[[  7  11 -11  -3  10]
 [ 18  30  15  -2  15]
 [ 18  -5 -14  -1   6]]
=>
[[ 18  30  15]
 [ 18  -5 -14]]

[[ 14  -3 -29 -20]
 [ 12  -3 -29 -20]
 [  9  -2 -20 -14]
 [  8  -1 -13  -9]
 [ 10  -3 -23 -16]]
=>
[[ 12  -3 -29]
 [  9  -2 -20]]

[[ -5  12  11  13  11]
 [-27  30  32  31  27]
 [-18   6   4   7  10]]
=>
[[-27  30  32]
 [-18   6   4]]

[[ -4   0   1  14]
 [ 14  -5 -34  11]
 [ -7  -5  30 -23]]
=>
[[ 14  -5 -34]
 [ -7  -5  30]]

[[ 14 -30 -24]
 [ -2 -17 -23]
 [  0  -2 -22]]
=>
[[ -2 -17 -23]
 [  0  -2 -22]]

[[ 30  20 -34]
 [ 11  -2   1]
 [ 19   4   7]]
=>
[[11 -2  1]
 [19  4  7]]

[[ 19 -36  17 -17 -27]
 [  5  35 -27 -29 -30]
 [-34 -29  16 -12   0]]
=>
[[  5  35 -27]
 [-34 -29  16]]
---
[[ -2   0   0   0   5   0]
 [ -3  28  13  -6 -32  34]
 [ -2   1   1   1   4   1]
 [ -2  14   6  -2 -13  17]
 [ -3  25  12  -6 -29  30]
 [ -2   3   2   0   2   3]]
=>
[[ -2   0   0   0   5   0]
 [ -2   1   1   1   4   1]
 [ -2   3   2   0   2   3]
 [ -2  14   6  -2 -13  17]
 [ -3  25  12  -6 -29  30]
 [ -3  28  13  -6 -32  34]]

[[-19  -4 -20]
 [ 28  24  32]
 [ 25  25  29]
 [ 20  17  24]]
=>
[[-19  -4 -20]
 [ 20  17  24]
 [ 28  24  32]
 [ 25  25  29]]

[[ -2  -1  -7   0   0   0   2   0]
 [ -3   0  -4   0   0   1   2   1]
 [ 33 -10  -8  31  27  20  13  25]
 [-31  10  10 -32 -32 -23 -12 -27]]
=>
[[ 33 -10  -8  31  27  20  13  25]
 [ -2  -1  -7   0   0   0   2   0]
 [ -3   0  -4   0   0   1   2   1]
 [-31  10  10 -32 -32 -23 -12 -27]]

[[-16  -1]
 [-13  -3]
 [-20  -2]
 [-11  -4]
 [ -5  -6]
 [-17 -11]
 [-11 -10]
 [-28   3]
 [-21  -8]
 [-20 -13]
 [-16   5]]
=>
[[-20 -13]
 [-17 -11]
 [-11 -10]
 [-21  -8]
 [ -5  -6]
 [-11  -4]
 [-13  -3]
 [-20  -2]
 [-16  -1]
 [-28   3]
 [-16   5]]

[[-24  -7 -28   2   7  -5]
 [ -7 -19 -22  10  10   6]
 [ -7 -21 -21  13  14  12]
 [ 23  -4  21   5   0  13]]
=>
[[ -7 -21 -21  13  14  12]
 [ -7 -19 -22  10  10   6]
 [-24  -7 -28   2   7  -5]
 [ 23  -4  21   5   0  13]]

[[  8  -3  -3  -1  -6  -3  -3  -2  -3]
 [ -3   5   4  -1   0   6   5   3   5]
 [  0   2   2  -1   0   2   2   1   2]
 [-20  16  15   0  -5  22  17  10  17]
 [ -7   7   6  -1   0   9   7   4   7]
 [-14  13  12  -1  -6  18  13   8  14]
 [ 15  -7  -6  -1  -6  -9  -7  -4  -7]
 [ 30 -19 -19  -2   6 -27 -20 -12 -21]]
=>
[[ 30 -19 -19  -2   6 -27 -20 -12 -21]
 [ 15  -7  -6  -1  -6  -9  -7  -4  -7]
 [  8  -3  -3  -1  -6  -3  -3  -2  -3]
 [  0   2   2  -1   0   2   2   1   2]
 [ -3   5   4  -1   0   6   5   3   5]
 [ -7   7   6  -1   0   9   7   4   7]
 [-14  13  12  -1  -6  18  13   8  14]
 [-20  16  15   0  -5  22  17  10  17]]
---
[[ 27   7  19   1   7]
 [ 18  26  -6  -8   3]
 [ 19  -3 -26  21  15]]
=>
[[ 18  26  -6]
 [ 19  -3 -26]]

[[ -5 -36  30   5]
 [-15  17   0   2]
 [  3  15 -13  -2]
 [-22   6  13   6]
 [ -6   6   0   1]]
=>
[[-15  17   0]
 [  3  15 -13]]

[[  3 -19 -30  -7]
 [-20 -12 -20 -14]
 [ 18 -24 -26 -11]
 [ -6 -26 -14 -17]]
=>
[[-20 -12 -20]
 [ 18 -24 -26]]

[[ 4  3 -8 -9]
 [ 4  9 -8 -4]
 [ 4 34 -8 -4]
 [ 3 -3 -8 -6]]
=>
[[ 4  9 -8]
 [ 4 34 -8]]

[[-17  26  25  21]
 [-12  17  17  12]
 [ -5   9   7   4]]
=>
[[-12  17  17]
 [ -5   9   7]]

[[-28  14   8 -25  25]
 [ -3  22 -15  -9  23]
 [ -4  18  18  -4 -21]]
=>
[[ -3  22 -15]
 [ -4  18  18]]

[[ 13   1   4]
 [ 26   0   2]
 [  7  -1   7]
 [ -7   1  -5]
 [-13  -8  12]]
=>
[[26  0  2]
 [ 7 -1  7]]
